One vector is turned by the same rotation once a tick. Each row is the vector after some number of ticks, and that number follows the row.
The counts run from 0 to 239.
[137 106  99 127 180 130 168 108  96 149 131 154  93 122 138  90  89 127
  86 158 176 172 145 178 129 119 138 147 122 110 147 149  90 128 113 125
 192 105 150 138 137 146 169 147 137 143  81 130 157  89 135 114 175 121
 108 126 152 170 128 163 173 154 135 123 170 133 120]
96
[142 148 146 127 108 179 147 115 116 129 132 146 123 120  96  61 135 117
 112 133 117  98  98 107 129  44 114 142 136 138 139 180 136 113 120 148
 144  99 175 136 131 142 111 117 197  98  64  87 114 141 150  90 118 149
 144 133 107 106 122 105 199 164 158 114 141 168 105]
212
[111 166 139 133 153 126 215 125 125 114 105 130 102 142 113 144 131 152
 134 140 132 111  95  96 195 120 120 156 109 144 140 132 108 115 134 127
 157 154 138 166 167 114  93 117 111 158 119 161 131 138 148 103 139 140
  97  87  86 114 109  69 135 188 160 113 110 110  83]
74
[122 139  92 121 119 163 141 106 145 141 100 136 155 109 111  66 146 106
 165 122  97  80  84  94 177  71 106 148 138 111 118 145 141 120 137 121
 141 136 184 136 113 166 122 121 114 158 137 104  89 126 145 142 114 135
 152 167 112  85 104 130 160 137 162 107 179 176 152]
72
[150 158 163 132 131 173 156  97 107 157 141  88  97 118  86 119 139 176
 119 122 125 146 115 150 114  90 123 117  87 136 129 188 127 157  75  89
 143 100 135 125 140 116  87 119 127 121 114  88 129 129 177 118 150 122
  93 129 107 120 135 178 176 141 130 120 157 134  85]
94
[131 104 149 117 121 152 137  61 148 117 134 139 116 128 168 189 148 120
  71 140 130  86 113 102 147 147 154 156 160 111 147 131  97 137 112 124
 156 138  93 148 159 133 120 132 131 145 149 189 112 166 102 151 155 104
  91  98 140  79 151  79 130 106  81 134  79 123  79]
53
[138 102 113 137 162 116 171 140 133 105  67 117 151 151  97  91 126 134
 118 164 102 118  86 157 132 171 157 140 100 159  88 108 112 117 107 107
 133 129 116  80 191 131 155 113 108 105 118 111  89 143 134 148  69 120
 130 103 102 137 127 147 131 108 135 100 171 151 170]
79
[139  59 119  95  90 140 114 101 138  83 118 133 162 104 180 131 162 136
  92 117 108 122 122 166 149  51 142 131 168  81  97  77 130 134 129 141
 141 137 159 132 114 155  91 157 144 152 106  91  75 115  86  96 129 113
 173 162 148 148 179 129 144 133 140 121 167 150 142]
208
[ 86  87 152 148 125 129 184  93 127  94  97 128 170 160 153 145 128 106
 145 149 122 117 126 110 160 155 119 108 144 169 113  98 129 141  84 119
 118  72 175  89 160  80 125 128  95 170 152 134  73 175 136  82 136 144
 150 110 118 104 116 109 112  81 150 112 145 148 123]
70
[ 99 119 160 151 166  82 145 103 124 167 103 133 149 110  93 172 154 139
 139 111 157 166 141 134 135 152 122  38  93 153 148  98 165 134 104 118
 135 112 118 136 208 151 116  85 147  90 155 136 129 125  85 101 165 162
 147 143 159 107 111 125 169  95 134 122 145 114 121]
231
[105 111 129 146 159 147 133 135 131 139 181 156 122 124 169 104 138  75
 115 128 120 148 155 146 118  84 133  94 124 150 161 115 136 118 134 182
 122 105 125 135 118 128 154 129 207  94  72 120 149  84  77  93 128  86
 114 117 154 159 140 138 194 115 135 151 143 136 146]
150
[137  82 100 153 160 164 120 111 132 114 158 103 160 127 145  76 133 118
 139 149 111 157 134 149 150 169 172 118 126 162 138 141 125  83 118 142
 128 107 166  80 130  96 123 145 119 164 126  88 138 116 122 145  42 120
 129 145 138 113 146 151 106 153 103 128 175 144 175]
153
[139 150 122 111 139 157 130 152 146 117 161 136 108 113  94 128 128 113
  96 161  73 116 105 175  79  72 148 157 116 134 125 157 133 133 127 167
  86 123 129 117 130 141 139 130 213 115  79  89 110 134 144 141  88 105
  91 122  92 119 132 122 133 133 162 123 104 140 147]
204
[106  71  89 140 130 109  93 127 118 134  98 137 154 118  91  62  91 141
 117 147 108 134 135 127 169 126 165 135  99 104 115 132 117 129 167 113
 155 163  78 140 175 180 146 115 139 124  90 154 133 112 120  85 126 155
 180 169 142 130 144 122 145 194 131 127 124 179 150]
228
[110  95 123 147  74 136 120 139 110  73 122 143 111 170 151  85  99 152
 125 155 100  97 139 123 173  80 145 190 139 138  96 119 124  94 161 105
 131 157 137  99  92 113 166 181 133 154  59 138 119 144 110  87 119 122
 148 135 114 157 188 146 125 158 119 160 144 118 140]
15
[121 113 125 152 173  98 123 120 119 164 129 114 141  73 115 113 149 143
 142 114 123 177 138 156 127 110 139  85 104 118 127 123 167 144 109 158
 121  94 172 155 163 135 105 106 113 125 117 109  93  87 124 106 157 144
 205 148 109 126  94 168 168 137 150 117 157 150 148]
92
[118 137 101 131 123 124 125  75 135  79 125 113  84 113 169 122 133 106
 142 118 126 108 107 116 144  47  73 180 152  96 123 148  73 124 144 104
 144 147 131 162 108 135 107 145 116 156 120 163 119 103 129 142 164  86
 150 133 122 144 137 170 142 125 142 136 155 146  96]
126
[ 93  81 153 157 166 135 110 104 135 122 127 104 149 174 153 171 156 131
 133 121  94 124 127 128 148 182 154  87 114 156 111  85 131  85 147 138
 116 141 127  87 188 124  96 109 125 126 146 135 123 111  65 121  99 114
 110 125 126 111 149 113  90  99 127 110 137 108 133]
25
[117 137 148 145 137 141 155  66 136 121 126 108 113 138 138 145 141 144
 112 126 113 108  97 148 140 117 139 163 111 140 109 136 110 138  94  96
 124  72 173 106 134  95 107 149  75 129 175 144  83 165 145 195 105 106
  99 132  94  78 119 147 103 115 118  91 169  82 107]
189
[129 125 153 139 180 187 160 103 113 132 113  94 140 149  85 150 120 131
 105 151 107 110 129 125 104 140 133  97  97 185 153 175 107 169  95  98
 112 100  79  96 165 108 139 107 179 106 131 100 132 160 158 123 124  58
  74  98  83  95 141 118 136 117 132 131 117 127 103]
86
[108  72 129 138  84 167  64  88 109 107 171 110 144 160 128  85 112 170
 120 112 122 147 151 117 139  98 125 121  86 106 133 151 129 118 152  91
 111 120  99  88 119 158  88 132 131 140 109 128 118 120 133 108 102 124
 125 174 145  87 154 126  87 204 124 128 121 154  99]
36
[151 140 108 133 128 154  99 118 132 116 143 144 120  95 143 103 133  87
  75 141 108 109  79 125 100  76 120 169 144 117 114 164 107 152 144 155
 145 100 158 134 137 141  88 133 178 133 101 121 101 101 198 148 121 128
 141 136 109 110 118 117 170 134 189 108  76 180 117]
64
[121  91 102 175 176 134  91 146 102 134 119 154 155  84 135  49 131 120
 111 134 130 143 111 140 133 187 186 122 109 130 148 128 130 151 102 145
 143  79 143 121 130 109 131 122  63 150 106 124 114 110 132  92 101 166
 164 141 166  92 120 144 135 128 133 131 123 180 155]
100
[ 94 148 149 143  99 149 137 130 138  82 134 115 112 166 101 109 109 139
 136 103 126  86 113 113 100 131  95 154  69 162 147 166 112 134  97 103
 105 144  86 118 115  95 139 148 132 100 111 124 133 187 184 101  67  97
  89  71 139 120 122 152  81 126 153 147 157 140 124]
131
[146  82  78 114 110 112 145 127 128 111  99 102 150 134 102  57 136 134
 155 125 103  95  95 148 175 117 117 156 126 126  99 114 140 134 162  93
 153 147 119 109 161 188 147 123 134 117  84 107 112 149 122 127  99 122
 156 141 120 107 151 174 150 153 134 118 181 169 160]
80
[ 99 126 114 148 162  89 142 114 156 118 141 145 100 157 158 139 150 111
 137  60 177 138 132 127 135 166  66 154 114 182 150 128 108 105 151 150
 171 109 136 169 155  79  84 125 124 119 140 157 143 100 144 106 107 151
 135  72 128 110 102 136 118 103 162  87 149 155 120]
128
[111 117 117 171 164 102  64 120 137 116 121 123 120 123 115 119 105 129
 104 139  91 139 135 140  76 154 184 105 105 137  87 148 127 110 161 149
 108 135 138 116 175 166 106 108 139  91 137 153 141  72 138 150  76 184
 170 152 148 116  91 121 106 145 149  85 122 143 159]
174
[143  87  85 121 174 100 111 103 146 106 132 116 118 111 108 102 108 123
 124 190 136 165 132 167 130 106 147 137 115  86 130 128  94 112 156 132
 168 152 116 148 149 150 125 106 151 176 102 153 133  60 108 129 137 113
 123 183 138 135 127 148 131 178 162  91 141 163 105]
236
[136 127 161 138 110 152  90  86 125 127 126  76 116 145  99 156 155 204
 130 105  74 100 118 126 143  95 148 105  89 159  79 172 136 102 129  91
 112 147 125 118 137 160  46 107 136 112 132  98 122 154 147 153 125 134
 127 167  96 111 156 139 110 171 112 123 149 117 117]
28
[ 89 113 174 155 126 102  85 115 145  64 126 123 116 109 121 155 127 115
 125 145  95 119 140 123  90  68 117 119  85 107 111 156 114 156 101 122
  50 116 131 109 101 118 150 132 147 144 119  96 115 122 172  87 142 124
 159 131 104 127  97 151 118 106 195 168 149 138 133]
122
[122 144 125 124 188 124 130 115 146 149  99 150 101  98 143 110 150 139
  88 130 154  80 124 119 148  77 127 136 141  78 153 124 125 146 129 140
 123 152 163 159  75 129 147 126 118 129 104 124 141 125  69 146 200 105
  95 119 154 100 132 161 176  78 137 175 167 138 140]
105
[126 127 122 115  74 145  97  75 101 121 174 107  92 118 136 122 130 145
 162 103 106 122 132 128 136  76 118 118 135 153 158 197 129 128 127 101
 155 127  92 171 114 138  97 128 171  96 113 125 159 148 174  99 180  97
 167 121 108 137 178 125 167 198  71 158 143 111  99]
147
[123 112 141 147  95 123  47 126 135 109 121 107 101 140  99 124  99 161
 111 124  86 129 120 154  99  97 120 119  84 112  84 148 121 104 150 126
  79 133 122 104 135 187 112 124 168  80  93 120 133 100 138 142  88 164
 144 175 145 126 120 143 121 152 160 122 145 151 153]
175
[154  96 122 130 179 148 187 115 135 142 139 101 155 157  98 114 132 108
 121 183 135 172 118 155 124 185 147  89 105 151 158 155 100 118 123 101
 150 120  97  98 181 132 151  87 186 121 127  93 144 113 130 135  92  83
  77 126 106 112 131 136 133 125 134 111 160 149 141]
87
[122 100 112 129  75 132 130 102  95  97 104 114 157 117 103 101 123 145
 157 114  92  95 123 139 187  83 133 153 131 124 106 111 126 150 142  69
 144 161  92 149 151 164 129 140 121 129 105 127 120 177 137  96 163 108
 169 142  99 117 168 133 146 164  97 150 138 126 106]
81
[107  96 172 138  93 159 138  98 135  70 131 127 162 171 159 147 139 105
 115 123 127  92 135 106 151  82  82 125 121 140 136  90 133 134 111 117
  90 104 146  94 111 105 114 143 119 161 100 105  69 179  96  57 120 105
 111 114 135 110 148 102 140  78 157 152 167 145 126]
69
[114 137 160 115  82 173 164 116 112 116 166 171 112 159 100 121  93 126
 124 150 129 107 120 101 140  71 113 144 113 146 154 181 126 130 105 117
 167 126 137 117 123 116 115 135 193 136  84 116 131 155 154  86 145 142
  81  94 103 127 137  92 152 166 150 170 116 148  90]
213
[ 97 108 165 165 147 172 106 130 119 112 211 132 116 122 164 121 111  83
 108 151 105 123 166 122  90 113 154 123 145 140 130 139 132 145 121 153
  86  77 118  91  97 103 143 148 183 133  78 126 132 131 112 107 138  60
 130 118  96 136 156 126 153 122 112 174  97 118 114]
151
[103 126 147 151 126  89 161  94 164 102 114 161 152 145 123 129 152 161
  96 128 157 148 163 142 111 139 110  89  69 132 154  84 168  88  97 154
 107 133 147 130 132 112 140 132 110 107 141 143 114 120  80 131  97 167
  86 174 182 137  76 144  91 117 157 104 183 111 137]
186
[142 111  90 103  94  90 143  83 137 151  86 168 137 102 128 108 108 129
 113 134 154 121  99 159 160 122 151 167 139 101 129 140 157 137 116 129
 176 109 155 121 118 169 211 128 166 108 103 148 126 150 128 182 154 154
 100 147 149  94 120 149 180 132  74 142 183 145 133]
51
[108 131 138 139 162 134 134 136  90 142 138 131 114 110 103 140 136  90
 110 115 107 116 152 108 110  76 137 106  98 147 161 135 130 179 146 137
 110 101  83 134 166 138 135 101 186  96  99 135 128 150 141  80 174  76
 140 113  86 100 135 117 193 115 143 141  83 120 124]
85
